rotation ticks, each row followed by its count of ticks
The counts run from 0 to 119.
[132 118 149 141 119 115 110 111 154 123 142  84 187 113  80 131 116 162
 109 128 132 100 122 129 161  82 104 142 151 139 108  99 120 128 142 175
 116 171  90 171  89 170 156 134 146  97]
106
[129 120 143 134 123 101 125 139 168 119 129  60 192 132  93 130 125 140
 100 133 142 120 109 103 142  88  86 157 152 118 123 102 102 138 142 180
 128 180 105 149 102 166 149 127 150 109]
104
[144 111 151 130 132 119 100 105 150 117 147  90 189 117  81 114 121 154
 101 115 119  91 122 134 150  88 109 133 143 149 108 102 127 132 142 173
 101 170  88 180  99 157 157 138 142 109]
107
[153 115 132 146  90  94 135 113 157 114 114  70 173 112  86 125 125 142
 112 146 119 102 118 116 164  80  92 155 148 148 127 102 126 133 142 178
 133 169 150 166  98 179 144 131 149 115]
13
[164 128 122 128 110 127 140 147 128 144 144 119 175 120  93 137 111 117
  95  93 164 108 111 142 146  94  87 128 131 145 108  75 146 123 138 168
  68 174 149 140  77 148 168  95 102 122]
39
[175 121 160 110 121 105 113 136 152 144 150  88 189 113 106  98 140 108
  74  80 120 108 105 123 120 133 100 132 139 163 110 102 138 117 134 155
  85 181 153 145 108 150 133 107  98 140]
78
[176  97 125  99 107  98 127 149 150 118 121  88 177 145  89  94  91 111
  92 128 142  90 109 118 154  95 112 138 115 106 127 116 130 129 131 186
 112 155 142 181 107 143 179 118 131 112]
53
[169 119 129 115  83  97 150 132 157 135 132  88 174 132  95 105  98 136
 109 146 137  91 116 104 164  76 100 149 134 129 155 126 123 109 134 176
 132 156 134 179 108 167 171 133 124 100]
99
[174 103 127 128  80  99 108 130 165 157 153  85 158  95 102 112 118 128
  84 107 129 116  99 131 157 114 110 151 152 144 140 101 134 107 138 164
 109 169 177 153  99 168 133 103  97 125]
0
[169 125 163 105 131 102 117 127 150 122 145  89 200 139  90  85 128 131
 100 110 111  84 125 108 131 100 103 131 124 154 118 129 125 124 125 174
  97 167  94 175 118 147 164 135 132 114]
65
[162 120 127 114 104 103 121 162 154 148 130  90 171 142  99 115  97  95
  94  89 166 117  92 136 150 111 106 144 134 109 122  96 132 112 131 153
  94 167 162 147  97 144 165  95  97 111]
85
[173 140 153 105 104  94 112 140 153 153 152  87 184 112 111 107 141 105
  84  86 124 123  97 112 122 131  93 145 143 160 125 103 135 115 127 157
  93 183 156 130  97 155 129  99  96 127]
79
[166  97 128 124 110  95 124 144 156 127 107  73 179 139  93  95 101 112
  95 123 135  85 107 112 158  91 111 133 136 103 121 114 123 137 139 175
 124 162 160 174 120 144 175 128 127 131]
10
[157 144 163 108 110  94 125 114 156 151 153  84 202 114  98 101 135 139
 106 111 110 110 120  99 135  95  94 137 141 170 141 134 124 104 135 162
 112 179 110 152 110 168 139 132 126 102]
111
[152 108 132 149 104 102 150 116 144 112 118  82 175 124  91 122 114 140
 110 151 127  88 126 107 160  76  90 142 143 148 125 105 127 137 141 186
 126 177 147 166  97 171 163 139 144 129]
57
[167 122 159 119 123 112 108 109 142 116 148  94 197 122  86  94 121 146
 101 121 114  82 124 125 144  94 111 133 126 155 112 118 129 120 129 172
  98 164  90 182 107 156 165 140 136 105]
64
[182 108 124 101  91  87 115 154 153 121 133  75 161 117 104 120 121 119
  70 128 136 133  93 116 138 124 105 160 127 117 131 100 131 147 136 184
 115 165 164 140  87 168 130  91 126 111]
48
[167 107 130 111 100  91 134 152 163 132 114  73 180 148  97  95  95 113
 103 129 144  96 106 110 153  93 103 144 129 105 142 128 118 119 132 180
 132 162 150 173 115 152 176 122 123 114]
54
[157 114 134 123  91  92 141 141 167 138 114  69 172 139 101 107 105 124
 109 139 135  96 107 107 164  81 101 155 139 116 150 124 118 113 135 177
 139 166 150 173 115 164 166 136 126 112]
55
[152 125 154 116 117 112 106 107 146 115 147  90 186 119  87 112 121 153
 106 128 123  93 123 132 155  90 110 141 135 152 114 115 130 117 129 174
 109 163  87 177  92 168 156 137 143  91]
63
[161 113 147 112 126  97 113 127 147  93 121  68 184 130  87 107 125 131
  89 131 121 107 110 120 138 109 104 145 129 122 103 108 122 157 128 193
 118 167 103 160  95 165 146 128 163 107]
16
[172 153 134 117  91 109 137 128 130 146 154 108 173 108 101 134 128 114
  93 102 146 126 101 131 144 104  90 140 134 170 127  93 146 111 139 159
  80 170 151 135  71 165 137  87 102 108]
81
[179 119 115  93  90  98 122 155 152 134 134  84 171 121  96 119 104 118
  83 119 148 130  88 118 142  94 101 150 123 106 140 114 131 134 138 180
 115 165 152 141  85 157 150  87 133  99]
5
[126 141 152 140 121 114  98 125 163 159 154  91 193 127  94 131 126 130
 111  87 144 115 102 139 155 100 101 140 164 149 112  88 121  97 138 140
  96 187 113 152 101 162 141 110 104 110]
74
[181 112 133  92 102  91 123 149 156 119 137  80 170 143 103  91  98 122
  88 131 143 103 104 117 146  99 113 148 118 101 132 127 120 129 124 184
 119 154 133 176 111 155 169 110 128 104]
97
[157 121 127 124  89  97 122 147 161 161 133  90 163 135 100 117  93 108
 101  98 164 108  93 147 168 100 105 148 146 115 134  95 129  95 133 148
 105 165 169 158  92 156 155  93  88 116]
86
[178 123 160 118 111 116 121 117 136 143 168 109 183 108  98 101 134 123
  88  92 120  94 124 128 129 119 103 125 137 187 113  97 147 109 131 157
  73 178 139 154  99 154 146 115  93 128]
33
[126 135 159 131 136 110 103 140 165 153 139  82 198 141  96 123 123 117
 104  76 150 123 103 127 138 105  93 145 156 130 113  88 119 112 136 146
  98 190 109 145  99 149 149 118 113 111]
73
[130 132 154 124 150 119 118 149 154 143 134  87 206 142  90 122 129 112
 100  83 146 115 108 120 127 103  82 130 147 134 101  84 115 127 135 158
  84 192 100 140 103 149 156 120 122 125]
72
[158 111 160 112 133 117  96 118 154 120 151  81 195 119  83  97 124 148
  93 108 112  89 126 127 136 103 111 130 137 140  99 114 127 132 134 174
 100 169  92 175 115 148 157 135 138 118]
108
[153 127 157 102 118  95 101 133 156 103 128  66 188 139  88 107 124 131
  94 121 126 109 101 119 145 107 109 154 129 120 113 111 114 141 128 174
 119 166  95 165  98 170 137 114 159  91]
17
